Which row each row swaps with, under one turn or mirror
The rows were stretched afterwards, more along some directions than others.
Kilep: [  9  35  27  -9  -9 -11   6  -7 -25  -4 -42 -16  -2 -12   3 -10   3   1
   5   2 -15   2]
ruba: [  7  -9  31  13  10  39  19 -20   7  -7  10 -11   6  11  22 -11 -50  12
   4 -18  18  12]
Kef: [ 19  21   5 -31 -24  17  16  21  -9   7 -23 -29   1   6   7  -9 -11  -1
  15   0   7  18]
Loda: [ -1   0  24  -2  10  30   4 -19 -22  11 -14 -25   0  -4  22 -11 -22   5
 -13 -24 -15  14]
kalu: [ 17  35  36 -28 -21  11 -10 -10   5   3 -49 -37  -7  -9   3 -17 -22  14
  10  -5  20   4]
laka: [ -5  -3  25  -7  12  24  -3 -13 -25  12 -15  -7   4   9  27  -2 -12  13
 -11 -36  -7  37]
Bama: [ 13  37  29 -45  -5  24  11  -8  -2  -2 -42 -22  -7  28  15 -20 -34  10
  33 -32 -10   9]
fudi: [  6  -6  10  -5  22  58  -2 -44 -12   6 -26  -1  16  -8  26   1 -20   6
  38   7   7 -10]
Meve: [  9  30   2  -8  10  18   4  -5   4  -7 -12 -46  -8  10  -9 -11 -18   4
  17  -2  16 -19]
lamo: [ 20  23  11 -28 -29   8  15  16  -9  17 -18 -20  -4   5   6 -21 -17   6
  23   0  -5  16]
Fevat: [  8  33  -1 -10   4  16  13  -4   5 -10  -6 -47 -13   8 -10  -2 -15  -5
  10  -1  20 -26]
boran: [ 21  -5  20 -15 -13  -3  15  12   8   7 -17 -73 -10   0  20 -10 -25  19
 -31 -14   2  26]
rumar: [  2   0  31 -27   7  29   9  -5 -21   9 -27 -10  13  12  33   1 -15  19
 -15 -37   7  36]
Lefub: [ -5   1  16  -4 -20  25  -5  -5  -2  -1 -11 -11  12 -19  14  28  -9  -7
   1  16  12   5]
loni: [ -4   3  23  -6  10  26  -2 -20 -29  11 -15 -17   4  -1  25  -8 -18   3
  -9 -24 -16  17]
Roz: [ 21  -9   8  -7  22  57   8 -30  -7   3 -38 -25  10   1  29 -16 -43   2
  20  -2   1   0]
fupor: [ 10  40  26 -38   0  19   5 -16 -11   8 -31  -2   3  28  10 -35 -24  16
  43 -26  -4  15]
sisik: [ 28  23  29  -8 -12  13  18   7 -10 -18 -39 -28   2  15   6 -35 -34   6
  -9 -17  20  21]
bufi: [ 16  11  30 -35  -5  23  -2 -12 -17  11 -42  -9  12   7  29  -4 -11  23
 -11 -37  14  42]
Bamuv: [ -4 -11  19 -12 -19  40   1   1  10   4 -16 -25  12 -14  16  24 -21 -12
   6  17   9   3]
tez: [ -2   8  23 -24   2  22  -6 -15  -7  18 -13 -18   9  10   9 -39 -27  22
  30 -14  14  11]
Rafi: [  5 -17  38  11   9  44  17 -16  17  -7   1 -18   9  14  24  -8 -53  14
   4 -14  24  19]
vovem: [ 22  27  29  -4 -11   7  29   7 -11 -19 -27 -22   0  16   5 -24 -29   4
 -15 -17  21  11]
gif: [ 14  40  22 -40  -2  24  14  -8  -3  -7 -36 -16  -7  27  13 -17 -33   9
  37 -34 -11   6]
nid: [ 24  -7  15 -13  16  51  12 -19 -10  -3 -55 -33   6   5  28 -24 -49  -2
  15  -9   5   2]
rosag: [ 23  25   5 -34 -28   8  13  15 -10  11 -29 -31   5   6   8 -12 -12   7
  13   2   1  22]
pefu: [ 15   3  31  -3 -13  38   6 -17   7  10   9 -11  -3  -1  14 -24 -42   6
  21 -14   1  15]
mutur: [ 10  31  13  -6  -3  21   0 -13  11  -7 -16 -44  -8  -7  -7  -6 -18   0
   9   7  20 -25]
ruk: [ 23  26  10 -31 -29  12  21  16  -9  12 -32 -26  -1   9   7 -19 -14  14
  18 -10  -2  21]
kem: [  6  35  28  -7 -23  -2  18   9 -14  -7 -18 -10   6   7  -5  -9  -1   4
 -17  -3  24  10]
vobev: [  9  32  -4 -12   8  16   4  -9   0  -5  -3 -44 -10   7  -7  -5 -10  -1
  10  -1  21 -23]
runip: [ 18  35  23 -45   3  28   8  -9  -2  -5 -36 -23 -10  32  16 -22 -33   6
  29 -30  -6   8]
Burut: [ 12  25  18 -15  -8 -10  12   0 -17 -11 -59 -24   4  -1  13   2   0  11
  10  13  -3   8]
sep: [ 18  20  21 -19  -4   9  18 -10 -11  -9 -59 -32   5   4  14  -3 -10   0
   7  19  13   3]
pedub: [ 14  24  -4 -32 -19  10  18  23  -8   6 -26 -35   2  11   1  -5  -4   2
  16  -1   2  12]
rel: [ -3 -11  20 -14 -25  34   4   5  12   0 -22 -34   8  -9  21  25 -28  -6
   5   6   1  13]
Pizep: [ 22  19  30 -14 -11  -7  29  17  -1  -4 -21 -49 -19   9   5  -8 -10  27
 -19 -28   0  27]
vaf: [  7  40  26 -33   6  23   6 -19 -11   8 -24   5   1  25  11 -35 -27  19
  42 -24   1  10]
zase: [  1  -3  19 -21 -18  41   2   2  12  -2 -31 -35   5  -9  21  25 -31  -7
  15   3  -5  10]
Rosi: [ 10 -16  23 -17 -13  11  10   3  13  14 -17 -71  -5  -1  15 -15 -33  12
 -26  -7  10  24]
mol: [ 20  24  29 -15 -16 -16  30  14  -2   0 -20 -56 -14   5   7  -5 -10  28
 -23 -27   0  21]
zaduf: [ 21  32  25 -13  -2 -12  38   9  -5  -2  -7 -28 -12  12   6   1   7  31
 -16 -25   7  14]
vuto: [ 19  32  30 -14  -1 -12  35   3 -12  -4 -14 -18  -5  13   9  -1  10  33
 -14 -31   5  24]
vudon: [  1   0  12  -2  27  46  -8 -39 -17  11 -24   7  11  -9  24   6  -9   8
  47   5   0  -5]
Niba: [  0  32   3  -8   9  20   8  -3  -1  -8 -10 -38  -6  10 -10  -3 -11  -2
  16   1  19 -24]
Vebi: [  0  20  15   2  26  23  12 -30 -17  17   4  15   4  -4  12   1   1  30
  31 -12  -6  -3]
dotek: [ 19  19 -13 -26  -7   9  16  22 -10  -2 -26 -38 -10  18   6   1  -5   7
   7  -3   8  15]
fek: [ 12  29  18 -20  -4   1  12  -3 -17  -5 -61 -30  -1   0   9  -3  -3  13
  17  13  -7   4]
dazi: [  3  14  17 -28   0  17 -21 -23  -5  26 -15 -12   5   7  15 -39 -24  21
  34 -15   5  21]
gud: [ -7 -11  23  -4 -16  40  -1  -9   5  -4 -14 -23  12 -15  20  26 -21 -16
   1  16  13   9]
Busi: [ -6   1  23 -12  16  29   1 -14 -23  13  -7  -4   6   4  30  -5 -13  13
  -8 -35  -8  28]
Div: [ 12  33  17  -5  -7  13  -3 -17   7  -6 -20 -41  -9  -8  -7 -13 -21   1
  12   4  18 -24]
fidit: [  1  -6  11   2  27  51  -4 -36 -16  12 -17   5   9 -12  27   3 -19   7
  46   7   0  -7]
vupu: [ 24  27  35 -23 -14  12 -14 -13   8   2 -48 -38  -6  -5  21 -17 -34  16
   2  -8  19  17]
riz: [  8  -8  23  -2  18  21  27 -16   5 -23 -34 -26  18  13  23  19 -21  18
  -4   3  29  12]
fefuf: [ 10  30  -1 -14  10  17   7  -8   0  -8  -7 -49 -10  17  -7  -3 -12   1
   5  -4  23 -22]
sozi: [ 12   5  26 -10   8  17  30 -10  -2 -23 -47 -25  19  11  15  15 -12  10
  -4   9  26   6]
bezun: [  1 -15  22 -20 -11  41   2   1   4  -9 -37 -32   0   2  25  26 -34 -14
  17  -2  -1  14]
kedas: [ 16  37  28 -38   2  24   5  -6   1  -7 -43 -18  -5  28  13 -22 -35  14
  38 -29  -9  13]
zev: [ 18  38  27 -38  -5  23   5  -6   0  -5 -41 -21  -8  24  14 -23 -35  12
  42 -29 -16  12]

Swapped with Rosi: bufi
Swapped with zaduf: loni
Swapped with Rafi: sisik
Swapped with Loda: vuto

Which row each row swaps with, under one turn or mirror
The rows were stretched afterwards, more along some directions than others.
nadif: [ 20  -1  12  -5   4   1  12   1  -4  29  19  -1   5  -8  13 -17 -15 -12
  15 -13 -19]
seve: [  8  -5  -3  29   2  38  -1   6   3   0  -3 -18 -21 -21   1  -1   0 -10
  13   2  -7]
Suze: [ 16  26   8  15 -15  18  -7  19 -18  24  28  32 -12 -14   1   4  15 -20
   5 -35 -22]
timog: [ -6 -14  13   8  30   5  11  11   1  16  17   2  -9  -6  11 -13 -12 -13
  31   4   6]
tav: [ 10  21   2  51   3   3   2 -16   6 -11 -12 -10 -23 -19   4 -11   3  19
  15  17 -17]
pufud: [-16  -8  18 -26  -4 -11  16   1  -3   3  12  15   6  11   2 -18   3   0
 -29  16  -4]
fetun: [-14   4  23 -27  -4  -8  19   8   0  -1  20   7  16   8  13  -9  -3  -6
 -28   4 -11]
sopid: [ -7  15  16  -1  23  -6  -3  35  -9  11  -6   4 -34 -24 -32  14   0  16
  -5  26 -31]
raru: [-17  -8   8 -11  -3  14  14   3 -12  15  14  35  -6   9  -3  12   1  -4
 -12  -2  -5]
zifab: [-14 -11  13  10  24   2   7  19  -1  14  15  14 -15  -4   7  -7  -8 -16
  28   5   0]
taleb: [  3  -7 -16  -7   6  20   7  35  -6  31  30  -7 -13 -13   3   4 -15 -22
   5 -13 -21]
rikol: [ -2  21   1  52  -1   3  -9  -8   7  -3  -1  -7 -21 -17  11 -15   3  14
  12  14 -19]
zomad: [-21 -29  -6 -11  -2  -2   4   6 -12   8  12  37  -6  15   0   5  -5  -9
  -9   3  22]
kolu: [ -7   9  15  -4  18  -8  -4  33 -10   4  -5   4 -28 -19 -32  18  -5  14
 -10  29 -27]
Soko: [-17  13   3  18  -3  17 -19  27 -10  14  20  33 -22 -17 -27  24   1   1
 -13  -6 -23]
Guzi: [  5  17   3  21  14  41   2  17   4   0  -8 -23 -25 -32  -6  -1   6  -7
  14   4 -12]
Mopos: [  5  24  10  16  14 -17 -14   0  10  -3 -21   1 -23 -20 -25  16  -9  12
  -3   1 -31]
vila: [  5  29   8  13  10 -12 -15   6   5   1 -25  -4 -24 -24 -24  10  -7  17
   1   7 -30]
Pif: [ -5  14  13 -11  22  -6   2  34 -10  11 -11  -5 -27 -22 -32  15  -3  18
  -7  26 -20]
dem: [ -5   0  20   1 -17  -8  13  23  -4   1 -20  15  -8  -4 -28   6  23  25
  -8   3  -5]
fub: [ -5  30  21 -33   3  16  15  33 -11   0   9  14   6 -19  -2   7  -2 -14
 -21 -20 -11]
Veze: [  3  -6 -20  -9   6  17   7  32  -7  25  29 -13 -14 -15   6   5 -18 -21
   4 -13 -20]
Barir: [-12  18 -11  12   3  12   3  20   4  12  26 -15 -15 -18  17  -2 -17 -19
  -7  -4 -28]
risa: [-17  -1  -2  24   3  -2  -8  16  -3   7  16  32 -22  -7 -22  26 -10   1
 -17 -12 -19]
dezog: [ -1   1 -22  -3   7  22   2  32  -4  27  27 -11 -18 -18   2   8 -19 -26
   1 -12 -23]
sigod: [ 19  37  -4  -9  -9  -2  18  -8 -12   6  17 -37  11  -8  37 -13  -2   8
 -11  -1  -1]
Zefek: [ -6  35   7   4  14  -2 -23  22   1   7 -23   0 -25 -31 -26  14  -6   1
  -5  -4 -28]
fup: [ 15  22  -5  39  -2  11   2 -14  -5 -14 -20  -5 -27 -18  -6   1   9  22
  -1  15 -15]
lis: [-16 -23  15  23   4 -12  -4  -5   5   5  -7  26 -11  16 -21  -1  29  15
   4   1  -5]
muf: [  5 -16  12  -3  -4 -15  23  15  -1   1 -12  -1  -6   2 -15  -6  14  23
   3  13   3]
mapu: [-10   5   4 -12  17   3 -14   2   5   8  20 -30   4   0  13   0   4 -15
 -20  -9  -1]
vubam: [ 19  16 -13  -3   2  14  29  24  -8  24  14 -32   4 -17  15  -5  -9   9
  -1  -5  -4]
duk: [ -5  31  18 -30   5  18  14  35 -10   2   5  16   2 -20  -6   7  -4 -16
 -21 -18 -10]
lepal: [ -9   6  10 -22  25  37  11  23   2  17  10 -21  10 -12   9  -1   1 -23
  -8 -16   9]
Porov: [-19 -23  18   2   6 -19  -1 -14   7  -3 -16   5  -5  20 -12  -6  21  19
 -11  25  -2]
sovos: [ -5  20  21 -34  -1   8  17  27  -9   3  13  19  12  -8  -1   4  -5 -14
 -21 -16  -7]
Doti: [ 10  21  13  31  -8  19 -12  17 -11  21  24  36 -16 -15  -7   7  12 -21
  10 -41 -28]
teso: [-14  19  -7  24   2  13   0  15   3  17  25   1 -21 -21   8 -14  -6 -15
  -2  -5 -25]
bok: [  2  14  -1 -20  -2   7 -25  28 -22   9  -7  19 -30 -14 -34  29  16 -15
 -37  -7 -18]
vumog: [  5  11   1 -20  -7   4 -14  22 -24   7 -17  19 -30 -11 -36  28  14  -3
 -35   0 -22]
vipas: [  8  25   1  58   0   1   1 -15   6  -8  -3 -12 -18 -17  12 -12   1  18
  13  10 -20]
mon: [  3 -11   1  39  -5  27 -11   0  -1   0   3  -9 -17 -17   6  -1  -3  -7
   3  -4 -14]
sase: [ -4  35  12 -16  15   1 -10  30  -5  17 -18   3 -20 -31 -25  11  -6 -11
 -13 -14 -27]
tadog: [ 14 -13  14  -4   1 -11   7 -11  -1  17   9   5  11   6  16 -20 -11  -1
  20  -2  -5]
kaluk: [  5 -11  18   2  10 -15   4 -18   8   8  -5   7   4   9   9 -17  -7   2
  22   0  -3]
milat: [ 12  27  14  20 -14  12 -12  16 -19  20  34  27  -7 -16   8   3  11 -19
   6 -35 -27]
Duv: [ 13  20 -18 -15   2   2  23  11  -7  13   0 -41   9 -11  16  -1  -6  11
  -5   3  15]
vuta: [-17 -23  19  10   6 -24   0 -10   8  -1 -18  13 -10  16 -19  -6  23  22
   0  23  -4]
nugeg: [-15   9  27   5 -25  -8   3  22 -11   4 -21  25  -7  -5 -25   9  26  24
 -17  -4 -17]
votob: [ -5   9  -2 -24  -2  -4 -26  25 -25   5  -8  14 -27 -12 -27  29  12 -12
 -37  -2 -18]
fur: [  1  -2   2  -9  23  28   4   3   7  16  22 -36  19  -5  20  -4  -3 -18
   4 -12  15]
Losod: [  9  -3  17  -1   5 -12  12 -19   6  11  -4   9   1   7   9 -11  -4   4
  21   0 -10]
Vem: [-19 -20  20   2   0 -24  -4 -13   6  -7 -14  12  -2  19  -7 -13  18  22
 -13  28   2]
fuma: [-10 -11  19   5  29  -1  11  15  -1  12  11  14 -15  -4   7 -12  -6 -10
  24   9   0]

Swapped with taleb: duk
Swapped with Barir: fetun
Swapped with kolu: zifab

Which row each row swaps with, under one turn or mirror
The rows were stretched afterwards, more along some directions than others.
digup: [ 18  17  -2 -44 -13  16  16  -6  -6 -16  25  29   0  21  -2  -1   5]
fov: [ 16  -4   5   6   5 -12  17  -4   9 -18   1 -10   5   6  12  21  -4]
Pofi: [  1  26 -15 -19  -7  17   3 -14 -19  -1  14   1  11  29  35  14   1]
feret: [ 19  -4  13 -10   3  -5  11   7   7  15   7  17  -4  16  10  18   2]
Nir: [ 14  -7 -20   3  -2 -21  -9   4  30   3  18 -22  16  12  30   6 -11]
dak: [  6 -17 -17 -10  19   5   1 -27 -11  21  25 -18 -36  31  21  -3   3]
fegal: [ 16 -21 -17 -27 -15  -4   3  -4   9  -4  -8  -2 -10  10  10  10  13]
Tula: [ 14 -10  13 -26 -37  14 -23 -11 -12   3   5  24  20  26   5   9  -3]
kav: [ -8  13 -33 -41   8  21   7  -6  -9   5   7  -5   5  -4  17   8  -1]
Bosu: [  0   2 -17 -35 -34  10   4 -30   4  -8   5  31 -20  23 -23   5  14]
bek: [ 21   3 -12 -16   2  -7   6  16  10  14  15 -12  13  17  37  18  -9]
pifu: [  7 -31 -11  10  -7  -4 -10  -5  23 -21  -8   7 -17   7   1   7   1]
Rok: [-4  8 16 -3  8  6 -4  6 -4  2 33 34  5 -6  0 12 -8]
mopas: [ -3 -11 -18  -2   0   1  12  -7   2  -4 -31 -12 -13   7  11   5  11]
Sef: [ 41 -11 -15 -42  -7  -2   7 -35  17   5  14  17 -14  30  -9   5   4]
dizin: [ 25  31  -8  -8 -18 -11   9 -10  16 -15   4  10   6  16  18  12  14]
soted: [ -3  20 -23 -46 -19  25   9 -20   1  -6   6  23 -25  29   4   6  11]
nepo: [-20   2  15  24  28   3   6   9   2   4   4   6  -7  10  29  12  -6]
Nali: [ 11 -17 -28 -29   9  -4 -13  -2  20  11  29 -14  11  -5  10   4  -6]
vope: [ 15   9  -8 -29  -3  13   5 -12  13 -27  20  28  21  10   3  15  10]
Kulu: [ 33 -15 -20 -22   3 -20  10 -33  13  -2  18   5 -16  15 -16   4   2]
kudi: [  6  -1  18 -19   3  24  -4  -3  -4 -12  15  12  -3  23  15   9  -6]
fomos: [ 31  -1   8 -18 -22 -20  13 -25  13   0  21  30 -10  14   6  16  13]
gafi: [  0  20 -21 -32  -7  16  -6  -2   4   6  10   4  12  15  12  15 -16]
fosuf: [-20  14   3  -3  -1  20   6   2  -9  -5  19  16  -2  22  33   8  12]
Nulu: [ 21 -11 -37 -31 -28 -12  -9 -29  26   2  15  -2   3  19 -23 -13  18]
todu: [ 29   9  -6 -21 -32 -10  13 -16  16   2  11   9 -14  25  17  -1   9]
Vedo: [ -5  -4  -5  11   9 -10   2  -7   5  22  17   4 -25   9  16  18  -1]
Dubev: [ 11 -21 -19 -13   3  -9  -2 -33  25  -9  27 -11   1   9   4   7  -1]
vetap: [ 32 -10  15 -20 -23 -10  -4 -21  12  -2  40  19   0  25  -7  20   0]
bazik: [ -1  28 -31  -6  19  -4  36  -7   4  -6   4 -16   8   5  29  12  12]
nobug: [ 34 -22  -7   3  11 -27 -17 -24  12  11  23 -21  13  18  21  10  -1]
gufep: [ 18 -25 -17   0  -6 -27   0 -11  25  10   7  -2 -17   3 -10  18 -11]
lod: [  6 -13 -28   4  17 -16  19 -11  21  -7  -6 -22 -22   4   9  -1  20]
laf: [  8  10   1 -34  -8  13  17   7  12  12   8  15 -14  27  27  18  -6]
buv: [-20 -25 -10  11  12   3   1  -8   6  22  14  -7 -28  17  21   6  -5]
domiz: [ 13 -18 -15 -26  12  12   0 -21  18   5  14  -4  -8  22  12  23   3]
masi: [  6  21   4  -9   0  16   5 -21   2  -2   4  46  -2  21 -13   5  14]
lazad: [ -2 -15 -14  -9  21   3   8  -9   8  19  30   6 -35  11  -5  -1 -13]
buguf: [ 22   4  13 -12 -12   1 -10   3  -1  15  14   0  23  32  38  19 -18]
metif: [  9 -30   2 -22  -9   4  -2 -35   6  20  28  17 -13  28   9  -2   7]
fotir: [ 22  -4  23 -26 -17 -14  11 -28  16  -8  15  10  14  31  25   8  12]
faler: [ 17  10 -27  -6   2   0  -3  -7   3  13   8 -15 -39  17  11   0   5]
Rut: [ 14  -2 -10 -22  -1   3   1  -7  -7  12  36  14 -27  -1  -6  -5  -7]
Daz: [ 14  -5 -18 -22  -2   7   8 -15  26   1  11 -18 -31  24  26  10   3]
regik: [  8 -10 -41 -29   4  -1  -6 -47  15   4  12   3 -28   8 -19   3   9]
fozu: [ 18  -6 -28 -13 -23 -19  -4 -13  31  14  15   6  -4   8   0  18   6]
luve: [ 24 -26  -2 -25  -7 -13 -14 -41  16  -2  33   9 -15  15 -21   0  15]

Swapped with Sef: Bosu
Swapped with fov: Daz
Swapped with metif: Tula
Swapped with vope: luve
Swapped with bek: Vedo

